Families of rows that turns and mirrors carry onto each other, the same ones carrying the whole set onto itself: the rest of each named row's family, in list order:
4 families of 8 rows:
J_655: [ 22.1  11.1   7.9  12.2  -6.9  15.6  -6.8   2.9  -6.7  13.5  -3.1 -14.4
  -5.5  16.6 -14.2  12.1]
J_183: [-17.0  -1.4  18.0 -13.9   8.7  -7.4  27.6  -0.4 -25.3  -4.2  21.4 -21.4
  -2.1   0.5  -7.4   7.8]
J_198: [-24.7   0.3 -10.7   1.4  -5.2   9.1   4.6  -9.1 -13.9  -7.6  13.2  17.9
  10.3 -13.4 -11.5   6.8]
J_543: [ 30.4  -2.1  12.6   2.9 -12.9  13.4 -15.5   9.1   4.4  -9.0  -7.9  17.4
  13.5  -5.9   5.5 -12.0]
J_176: [ 36.9   3.4  24.3   1.0   5.5 -25.0   3.5  19.7 -18.4   9.6  -1.5  -4.8
   3.1   4.0  17.1   6.4]
J_367: [  9.3   4.3  17.0  11.8  25.3   2.6  -9.9   9.9 -20.1  11.1  -4.6  18.3
  29.3  21.1  16.0   1.7]
J_142: [ 14.4 -18.1  11.8   1.8  -0.7  -0.3  27.6   7.5 -26.2 -13.2  14.0  22.6
   2.2 -31.4 -20.3   3.2]
J_85: [-24.0  -4.0  18.8  -4.0  11.1 -17.5  18.1  12.4 -41.6  -5.9   7.4 -11.0
  -1.6  -1.4  -8.0   1.6]
J_838: [-10.9 -26.7   7.6 -15.8   6.7 -19.0  17.3   0.8 -29.9  -5.1  -4.5   1.7
  30.0 -15.8  11.0   1.3]
J_978: [ 13.4  -1.8  11.8   9.0  21.3   2.6  -6.9  -3.0  -8.5  19.5 -13.5   0.0
  25.7  28.0   6.1   7.5]
J_562: [-25.5  -4.2  -0.6  -8.3  10.4   9.8  10.1 -14.1 -17.5  -6.7  23.2  22.3
  11.1  -4.3  -2.5   6.4]
J_128: [ -9.1 -22.5   9.5 -21.9   6.1  -7.0  16.1   2.3 -28.9  -0.7  -5.2   4.6
  38.5 -19.2   6.9  -2.7]
J_201: [ -6.5 -29.2   9.1 -28.1  -2.2  -1.2  17.8  -5.0 -24.4 -11.1   3.9   1.5
  24.8 -19.6  10.8  -1.0]
J_244: [-18.7   0.9  22.8 -12.0   5.6 -10.1  17.1  16.6 -41.9  -2.2  13.0 -12.3
  -2.6  -5.3 -14.7  -1.5]
J_245: [ 32.2 -12.7  17.3  -0.2 -14.5  15.2 -18.4  14.1  -7.1 -10.4  -5.1  14.7
  16.6  -3.5   6.0 -13.2]
J_923: [ 17.2  21.8   7.7  15.5  -7.6  27.1  -4.1  16.3 -22.0   9.4  -7.0 -10.4
   4.3   4.9  -4.8  11.2]
J_899: [  7.8 -17.2   4.9   9.4  -6.7   1.7  26.5   3.8 -24.5 -18.2   7.7  16.1
  -1.8 -31.2 -19.4   5.7]
J_964: [ 23.8  14.5  19.2  10.2   0.8  22.8  -2.5  14.3 -22.0  13.2 -15.7 -11.3
  -5.3  11.7 -10.7   3.6]
J_517: [ 10.9   8.1  16.7   6.8  22.7   5.5 -16.1   1.9 -11.3  16.9  -4.2  19.0
  13.1  26.4   5.5   0.4]
J_653: [-23.2   7.6  -8.5  -4.4   0.5   8.4   6.0  -7.4 -16.0   3.1  20.5  19.4
  14.3 -11.8 -12.6  10.1]
J_60: [ 21.7  24.9   8.0  19.0  -6.2  23.3   0.3  14.1 -10.9   5.4 -10.2  -4.4
  -0.5  -0.1  -6.4   6.4]
J_160: [ 11.5 -18.4  10.1  -2.3   3.6  -0.2  37.2  -0.9 -29.7 -11.1  18.0  11.3
  -3.7 -26.5  -8.9  14.2]
J_462: [ 39.4   0.3  22.0   3.5   1.2 -20.3  -0.2  21.2 -24.7   9.6  10.1  -1.2
  -0.5   5.5  12.6  13.0]
J_82: [-19.8  -0.7  -3.9  -4.2   7.1  18.2  22.8 -18.3  -7.5  -4.8  15.4   4.8
  19.2  -8.3  -8.2  10.1]
J_180: [  9.3 -20.1  17.4  -5.2  -1.1   2.8  31.7  -2.7 -12.4 -22.4  22.6   5.9
  -4.3 -20.3 -16.3   0.1]
J_770: [ -6.4 -29.0  18.1 -16.7  16.6  -2.7  28.6  -7.5 -17.2 -13.5   3.7   1.8
  30.7 -10.2   5.4  -4.7]
J_779: [ 40.0 -13.5  28.9   3.3   5.7 -17.7  -2.3  10.4 -13.1   7.1   0.6  -7.0
  -4.6  17.3  -1.3   3.3]
J_570: [-22.9  -2.1  19.4  -9.0  10.0   9.0  25.2   6.3 -41.0  -8.5   9.8 -12.8
  -3.8  -3.9 -11.0   1.9]
J_783: [ 35.8 -21.2  16.6   7.6  -1.0  15.5 -10.2  -0.3   1.9  -2.6 -14.2  11.2
  16.8   7.3  -5.2  -8.1]
J_643: [ 49.9  -5.5  20.0   2.7   4.9 -12.0   3.2  10.8 -17.8  15.9  -2.6   4.9
  -1.7   3.5   6.8  12.8]
J_808: [  7.4  11.1  21.3   8.7  25.4  -5.7  -7.5  11.6 -14.8  10.3 -10.7  10.0
  23.9  21.1  17.3  -3.5]
J_222: [ 31.2 -12.2  14.8 -11.1  -9.4  12.4 -20.8   4.5  -2.8   4.3 -14.0   9.0
  17.1   4.1   8.3  -9.1]

Same family as J_462: J_367, J_142, J_128, J_244, J_245, J_923, J_653
Same family as J_808: J_198, J_543, J_176, J_85, J_838, J_899, J_60
Same family as J_978: J_655, J_183, J_82, J_180, J_770, J_779, J_783

Families of rows that turns and mirrors carry onto each other, the same ones carrying the whole set onto itself: the rest of each named row's family, in list order:
4 families of 8 rows:
J_969: [ -6.3 -10.8   4.4 -10.3   9.8   6.5  20.8   2.6  -5.8   5.4]
J_697: [ 19.1 -14.6   7.3   9.7 -28.1  29.3 -13.2   9.7  -7.0 -23.5]
J_806: [ 21.3  -3.5  -6.5  -4.2   3.7  -6.5  15.7 -22.6 -13.1  -0.8]
J_820: [ 27.5  -7.3   1.9  -8.8  13.1  -1.3   6.9 -25.5   3.4   5.4]
J_541: [ -3.2  -9.4   9.8 -18.1   9.1   1.5  16.3  -4.1   3.5   4.9]
J_229: [ 11.2  13.3   0.7  -4.3   6.8  20.9 -24.1 -15.2  -2.9  -5.9]
J_771: [ 21.1 -16.5  -3.2  -3.6  12.7 -11.0   9.5 -18.7 -15.1   3.8]
J_851: [ 27.4 -20.0  -2.3  10.6 -11.9  18.4 -30.0  12.7  -0.9 -24.6]
J_733: [ 17.2 -21.6   0.7  10.0 -17.5  26.2 -27.8   7.1  -6.5 -23.5]
J_369: [ 22.1 -16.2 -17.4   8.9  -9.9  13.3 -19.2  -2.5  32.1 -17.9]
J_496: [ 11.5 -31.6   8.0 -11.8   0.7  18.6  17.6   1.5  19.4 -25.5]
J_891: [ 21.2 -13.7  16.2   3.8 -16.0  35.1 -22.9   7.5   4.9 -13.8]
J_118: [ 37.3 -34.3  17.3  -0.5  -9.8  12.4   9.5  -2.0  10.3  -3.7]
J_799: [ 24.3 -11.7  -1.4  -1.4  19.7 -11.7   5.1  -6.5 -13.6   2.3]
J_497: [ -4.6  -0.8  -9.9   6.5 -25.3  -4.8 -15.3  -3.0   5.6   8.0]
J_253: [  7.2  -2.7  -5.9   5.8 -10.7  -0.6 -19.9   5.4  14.9  19.0]
J_73: [ -6.8   5.3  -3.3 -15.1 -14.7   4.0 -18.5  -3.1  11.0   6.7]
J_287: [  0.6 -10.6  10.0   5.3  18.4   8.0  12.0  11.5   0.4  12.5]
J_343: [ 14.4   6.8  -9.2   2.2   3.4   2.6 -30.3  -1.2 -13.3  -3.1]
J_500: [ -5.5   1.6 -10.7  -9.2 -19.9   3.8 -15.6   1.0   4.2  12.7]
J_811: [ 37.9 -39.1   6.3   6.0   3.7   4.7   6.1   8.2  -0.1 -18.6]
J_690: [  8.0   5.9 -11.5   0.7   1.5   7.4 -27.5 -12.2 -15.9  -5.9]
J_545: [-9.7 -9.2  8.5  4.5  4.8  0.0 17.4  1.7 -8.5  5.1]
J_171: [ 14.9 -25.4  -1.7   8.8  19.7  21.3  11.9   2.5  19.0 -25.6]
J_637: [  7.4  13.9  -9.6   1.8  -7.1  14.1 -18.7 -12.8 -17.1 -12.9]
J_684: [ 32.1 -45.1   7.9   5.8  -6.6   9.2   9.5   2.3  -3.6 -14.5]
J_576: [  8.3 -17.3  -6.3  -9.9 -22.9  20.6 -17.2   1.0  27.4 -25.2]
J_335: [ 33.7 -32.8   8.3   3.2 -17.6   6.4  20.7  -1.9  -2.0 -13.0]
J_78: [ 12.3 -19.2 -17.2  -3.6 -26.5  17.9 -15.1  -1.5  24.2 -22.6]
J_529: [ 10.5 -19.0 -17.4  10.5 -24.6  11.8 -11.6  -8.2  21.4 -30.5]
J_97: [ 10.7 -30.9  -4.8  -5.9   2.9  22.1  20.8  -1.3  13.4 -29.4]
J_181: [  4.1 -28.6  -0.1   8.5   5.4  15.1  22.1  -3.0   8.5 -33.1]

Same family as J_733: J_969, J_771, J_500, J_690, J_684, J_78, J_97
Same family as J_576: J_541, J_851, J_496, J_799, J_73, J_343, J_811

Families of rows that turns and mirrors carry onto each other, the same ones carrying the whole set onto itself: the rest of each named row's family, in list order:
8 families of 5 rows:
J_396: [  9.8  20.5  -8.6   5.5   4.1   3.0   7.7 -11.1 -10.2  16.3   8.2  12.8
  26.9 -20.2 -20.5   5.1]
J_189: [  1.0  11.0  -5.5  14.7 -21.5  20.3 -17.9   4.8  -3.6   3.8   0.0  -5.0
  15.2  -7.3  18.1 -23.0]
J_52: [-11.4  17.7  -3.3  16.0 -30.1  18.0 -14.3   2.1   4.2   2.8   8.4  -6.4
  16.2  -4.8  10.7 -17.0]
J_440: [  6.5  -7.7   7.8  -4.7   5.4 -32.3  14.7   7.6  -3.9 -12.0 -17.4   1.2
  12.5  -2.0  -6.8  12.4]
J_917: [ 19.0  13.8 -14.4  15.6   1.4   5.9   4.3  -8.6  -9.5  15.3   7.2   8.5
  28.2 -18.2 -10.1  -0.8]
J_881: [-23.3 -29.1  -2.9  -0.2   3.5  11.1 -15.1  11.9   2.6  10.8  13.6   5.0
 -21.0   2.9  10.6  -0.3]
J_234: [ -4.2   6.6  -6.1  21.0 -22.3  25.1 -18.6   3.2   2.8   7.4  11.2  -4.2
   7.5  -0.7  13.8 -19.2]
J_753: [-31.2 -20.3 -11.7  -3.9   5.1  17.7 -12.5  10.7  -4.4  12.1  11.7   7.0
 -18.4  -2.5   9.4  -0.9]
J_510: [-32.3 -23.5  -8.4  -4.8   7.5  18.3 -16.6  11.4   2.2   5.3  16.2   4.6
 -12.2  -8.5   2.6  -0.5]
J_278: [  4.4  -3.1   3.2  -9.9  -1.5 -33.4  19.9   5.2   2.9  -4.6 -18.6  -1.4
   9.8  -4.1  -8.8  13.0]
J_854: [-11.0  -2.5  28.1 -17.2   2.2  -3.6   4.4   1.1   4.1  -7.5   4.7   3.7
 -18.3  27.4 -13.0   8.1]
J_795: [-12.5   0.4  29.4 -13.0   0.8   4.0  -1.9   1.7   5.0  -2.9   5.1  10.3
 -19.7  23.5 -20.0  11.3]
J_437: [-16.3  11.2  -9.7  15.0 -22.6  16.5 -13.5  -0.9   0.7   4.1  11.6 -12.2
  14.5  -5.7  15.2 -21.2]
J_480: [ -9.3  11.1  -5.2  12.2 -24.3  21.8 -19.5   4.3   9.1   0.4   4.5 -10.9
  16.2 -10.9   6.9 -21.0]
J_88: [-33.2 -21.1  -8.5  -5.5   0.8  12.0 -13.4  11.0  -0.3  14.4  17.8   8.7
 -13.7  -8.6  10.7   1.1]
J_731: [-11.0  14.5 -10.8  16.8 -25.4  20.6 -14.7   2.6   1.1   3.7   0.4  -9.2
  12.0  -4.6  12.0 -19.9]
J_601: [-30.0 -20.7  -9.5   1.7   8.0   8.2 -13.1  10.1  -3.7  10.3  14.6   4.1
 -19.8  -0.3  14.6   4.4]
J_908: [ 18.3  18.6  -8.1  -1.5   3.9   9.7   4.7  -8.1  -3.4  11.6   4.7   9.3
  28.0 -22.5 -20.3   0.2]
J_605: [  6.0  -5.2   3.9 -14.8  -2.3 -28.8  17.7   9.1   8.4 -12.7 -10.9   1.1
  15.4  -8.5  -8.7  13.9]
J_470: [ 14.3  -2.9   5.8   2.4  -2.4 -33.1  17.3   2.4   3.9  -6.2 -11.5  -0.7
  16.8  -1.5 -10.3  12.1]
J_186: [ -3.8   2.0  24.6  -9.4   8.1   0.0   2.5   1.2  -0.5  -4.0   3.3  10.4
 -22.5  27.6 -12.5  14.8]
J_64: [ -1.4 -10.1  26.0  -7.1   9.6  -4.6   1.6   2.7   3.6  -3.4   1.1   9.8
 -18.7  24.9 -19.6  13.9]
J_905: [-10.0  -5.8  29.5 -18.0  11.1   5.0   2.9   0.5   8.1  -5.7   1.5   9.7
 -19.1  15.0 -19.4  10.7]
J_126: [ 11.9  24.1  -7.3   6.3   1.9   3.9   6.8 -16.7 -10.2  14.9   7.4   2.2
  28.5 -15.7 -16.8  -4.8]
J_344: [-23.1 -23.2  -5.0  -1.8   7.9  17.7 -21.6  11.0  -6.2  13.6   8.2   5.2
 -16.2  -5.3  12.1  -7.2]
J_927: [-31.3 -23.1  -2.0  -9.5   2.0  16.7 -10.0  11.2   6.1   4.7  13.7   5.1
 -16.1  -8.0  14.7  -3.2]
J_859: [  7.7  17.2 -11.1   6.8   7.1   6.9  10.1 -11.5  -6.8   7.3   5.1   7.5
  31.0 -28.0 -13.9  -0.1]
J_448: [ -8.5  -9.0  28.7  -7.8   9.5   2.8  -7.9   5.6  -2.2  -8.8  -5.1   6.6
 -20.1  24.6 -14.6   6.5]
J_602: [-32.7 -18.5  -5.9  -7.1   6.3  16.0 -11.6   5.7  -4.3  10.9  22.0   5.6
 -17.2   1.8   8.6  -1.7]
J_648: [ 14.6  22.5 -11.6   6.6   4.4   6.0   7.8 -11.2 -11.5  15.8  -1.6   7.4
  25.1 -16.7 -19.4   0.7]
J_894: [ 10.8   1.7   4.4  -5.3  -3.3 -36.4  17.2   3.7   4.5  -2.7 -13.9  -3.5
   9.8  -3.0   0.3  12.6]
J_549: [-11.4  15.5  -2.9  13.4 -20.3  30.2 -12.0   0.5   4.4  -2.6  10.2  -3.4
  13.5  -8.4  11.5 -19.8]
J_571: [ -9.7  -2.0  24.2 -13.9   2.7   3.9   1.5   4.4   2.6  -6.0  -3.5   7.5
 -22.6  26.8 -16.3  10.1]
J_302: [  2.7   1.0  13.1  -7.3  -1.5 -29.3  19.0   1.0  10.0 -12.3 -15.4  -4.2
  16.3  -8.7 -11.9   9.1]
J_861: [ 21.7  18.3  -7.6   6.6   7.0   5.1   6.1  -6.3 -17.0   8.1  -1.3  12.0
  27.6 -15.6 -12.0   0.4]
J_709: [ -1.3  -2.9   8.3  -8.3  -6.3 -37.0  17.0   5.6   7.4  -5.7 -11.9  -1.7
  13.2  -6.3  -8.1  14.3]
J_220: [-10.4  -3.7  25.3 -14.2   4.6   7.7  -1.4   7.0   6.6 -15.8   3.4   8.7
 -15.0  22.7 -20.4  11.3]
J_412: [ 16.4  20.7 -11.9  10.0   7.5   2.9   2.9 -13.4 -10.9  22.3   4.3   5.5
  21.2 -18.8 -11.6   1.4]
J_812: [  4.7  -1.8   5.0 -13.2   1.5 -35.4  20.7  -1.0   2.3  -1.0  -8.1  -3.0
  14.0  -6.0  -9.2  10.8]
J_79: [-10.4  16.0  -4.9  23.1 -21.3  18.1 -19.0  -0.5   1.6   5.2   5.2 -11.8
   6.9   0.5  13.6 -17.3]

Same family as J_894: J_601, J_186, J_412, J_79
Same family as J_126: J_854, J_437, J_602, J_812
Same family as J_344: J_189, J_440, J_448, J_861
Same family as J_753: J_278, J_731, J_648, J_571
Same family as J_859: J_905, J_927, J_549, J_302
Same family as J_795: J_396, J_52, J_88, J_709

Families of rows that turns and mirrors carry onto each other, the same ones carrying the whole set onto itself: the rest of each named row's family, in list order:
4 families of 4 rows:
J_312: [  7.3 -11.2 -10.8  -6.0   4.3   4.5  11.3  -6.9   2.0  16.4 -12.1]
J_893: [  4.8  -3.0   2.6   6.3 -16.8  39.2  -5.5 -26.9 -44.4 -15.0  15.1]
J_596: [ 15.3 -13.1 -11.3 -14.8  -6.2   4.3   6.8 -10.0   0.0  15.9 -18.0]
J_8: [ -0.7  11.0  11.9  11.8   3.7  50.0  -8.6 -25.8 -32.2 -11.4  -3.7]
J_519: [ -3.5   7.0  17.6  12.7   3.3  43.0 -18.1 -31.4 -25.6  -8.7  -4.7]
J_7: [ 12.9  -4.1 -14.3  -8.2  -8.4   4.3   9.1  -3.5  -4.5  14.6 -23.9]
J_772: [ -3.0 -16.2  -1.1 -14.0 -14.5   8.4  26.5 -21.0 -19.7  13.7 -30.2]
J_756: [ -2.6  12.8   9.8  10.3  -2.8  50.8 -15.5 -25.9 -22.4  -8.5  -2.4]
J_550: [ -6.9 -19.1  -1.4 -21.1  -9.9  11.9  21.4 -26.0 -11.8  15.5 -27.9]
J_299: [ -2.2 -24.3  -3.2 -13.5 -14.4   9.2  21.9 -26.2  -8.0  10.0 -27.1]
J_620: [  9.8 -15.2 -19.8 -11.1  -9.0   5.8   6.8  -5.2  -2.0   9.6 -18.2]
J_583: [  5.2  -3.7   3.3  12.0 -14.5  29.0 -11.6 -28.5 -40.5 -18.8  13.7]
J_145: [  2.4   8.7   0.3   8.3 -16.7  34.5  -6.1 -26.1 -40.9 -19.1  12.8]
J_817: [ -2.7   8.6  23.9  10.4  -3.0  48.4  -4.2 -20.2 -24.4 -16.8  -5.0]
J_775: [ -9.6 -19.6  -3.1  -9.0 -12.0   3.7  28.9 -26.2  -9.7  11.4 -15.9]
J_28: [  7.6   6.8  11.2   3.9 -18.6  31.5  -4.6 -17.2 -36.0 -21.1  15.5]

Same family as J_756: J_893, J_550, J_620
Same family as J_775: J_312, J_817, J_28

